Small tables with named rows and columns. After each table, cells are looked up by row and column.

Table fop
	ridor	geda	bege	gok	kone	koz	tivogi	mozu	bag
vip	359	567	718	566	804	686	131	160	520
geg	345	244	236	132	113	212	370	344	232
vek	265	290	377	161	255	315	343	335	240
kod	358	240	277	154	123	228	387	379	238
lus	580	296	303	352	199	281	332	354	388
nofari	243	419	503	318	495	473	271	283	331
bet	448	623	534	683	744	616	147	170	563
mafol	404	579	702	600	804	682	119	146	545
noli	406	553	426	575	600	518	213	236	482
kagig	606	377	199	466	230	277	323	345	433
pif	604	500	281	610	435	404	239	262	526
betezo	288	532	682	479	745	643	159	186	454

mafol, geda -> 579
vek, tivogi -> 343
mafol, kone -> 804
kod, tivogi -> 387
betezo, kone -> 745
vip, tivogi -> 131
nofari, kone -> 495
betezo, ridor -> 288
noli, gok -> 575
kagig, koz -> 277
vek, mozu -> 335
kagig, tivogi -> 323
betezo, koz -> 643
noli, mozu -> 236
vip, mozu -> 160
noli, tivogi -> 213
nofari, bege -> 503
bet, mozu -> 170

Table femakev
        futi    mep   tama   falo  sulis    kam
fenin  50118  26997  20922  72396  69380  52536
lamo   31894  71395  40633  32024  39894  23129
pon    51804  32122  58349  48686  79732  15704

kam of fenin is 52536
falo of fenin is 72396
kam of pon is 15704
falo of lamo is 32024
tama of fenin is 20922
kam of lamo is 23129
sulis of fenin is 69380
futi of lamo is 31894
sulis of lamo is 39894

kad
cols = lef, sog, fov, sas
loz: [194, 194, 221, -148]
doleza: [-210, -210, -6, -398]
mis: [362, 362, 324, -80]
luboru: [360, 360, 320, -88]
vudesi: [-366, -366, -74, -562]
zet: [386, 386, 239, 175]
gos: [-173, -173, -425, 650]
sule: [-316, -316, 53, -763]

luboru, lef -> 360
vudesi, fov -> -74
sule, sog -> -316
vudesi, sog -> -366
zet, sas -> 175
mis, fov -> 324
zet, fov -> 239
sule, fov -> 53

Table zafut
         migereb  bopura  botuze  putusa  von  rigorop  duv
pubuv         78      92      87      69   98       55   92
pib          125      87     108      89  100       53  134
med           86      93      78      95  104       99  103
gilok         94      88     103     104   98      141  107
nedutos      114     110     100     102   85       41  120
kap           79     112      98      96  107       92  126
godosa       106      74     114      48   72      124   74
zodofa        98     104      76     100   94      201  104
zok          131      88     102      89   94       25  106
kebibo       114      79     102      95  100       70   88

migereb of zok is 131
von of pib is 100
migereb of gilok is 94
botuze of godosa is 114
putusa of nedutos is 102
rigorop of nedutos is 41
rigorop of pib is 53
bopura of gilok is 88
migereb of med is 86
duv of med is 103
rigorop of kebibo is 70
migereb of nedutos is 114
rigorop of kap is 92
putusa of kebibo is 95
von of pubuv is 98
putusa of gilok is 104

pog
|  | finobe | piteb | vam | kud | lur | setugo | kuv | gov | dolafu |
|---|---|---|---|---|---|---|---|---|---|
| maton | 95 | 128 | 185 | 114 | 225 | 159 | 164 | 172 | 220 |
| dezol | 170 | 149 | 165 | 238 | 188 | 183 | 201 | 174 | 223 |
| tefafa | 139 | 152 | 190 | 197 | 198 | 238 | 136 | 131 | 89 |
| karadu | 170 | 131 | 168 | 197 | 216 | 197 | 195 | 167 | 221 |
| vegep | 97 | 82 | 190 | 155 | 232 | 188 | 179 | 149 | 176 |
| vek | 181 | 221 | 217 | 192 | 210 | 221 | 208 | 127 | 123 |
| vugov | 183 | 160 | 171 | 227 | 203 | 183 | 175 | 157 | 203 |
| tagofi | 162 | 172 | 185 | 169 | 163 | 209 | 62 | 170 | 152 |
| biselo | 163 | 138 | 175 | 200 | 214 | 183 | 175 | 132 | 227 |

vegep, gov => 149
dezol, kud => 238
biselo, dolafu => 227
maton, setugo => 159
maton, finobe => 95
vek, finobe => 181
vugov, kud => 227
biselo, kud => 200
tagofi, dolafu => 152
maton, kuv => 164
biselo, finobe => 163
karadu, kud => 197
tefafa, setugo => 238
Which row has the largest vam? vek

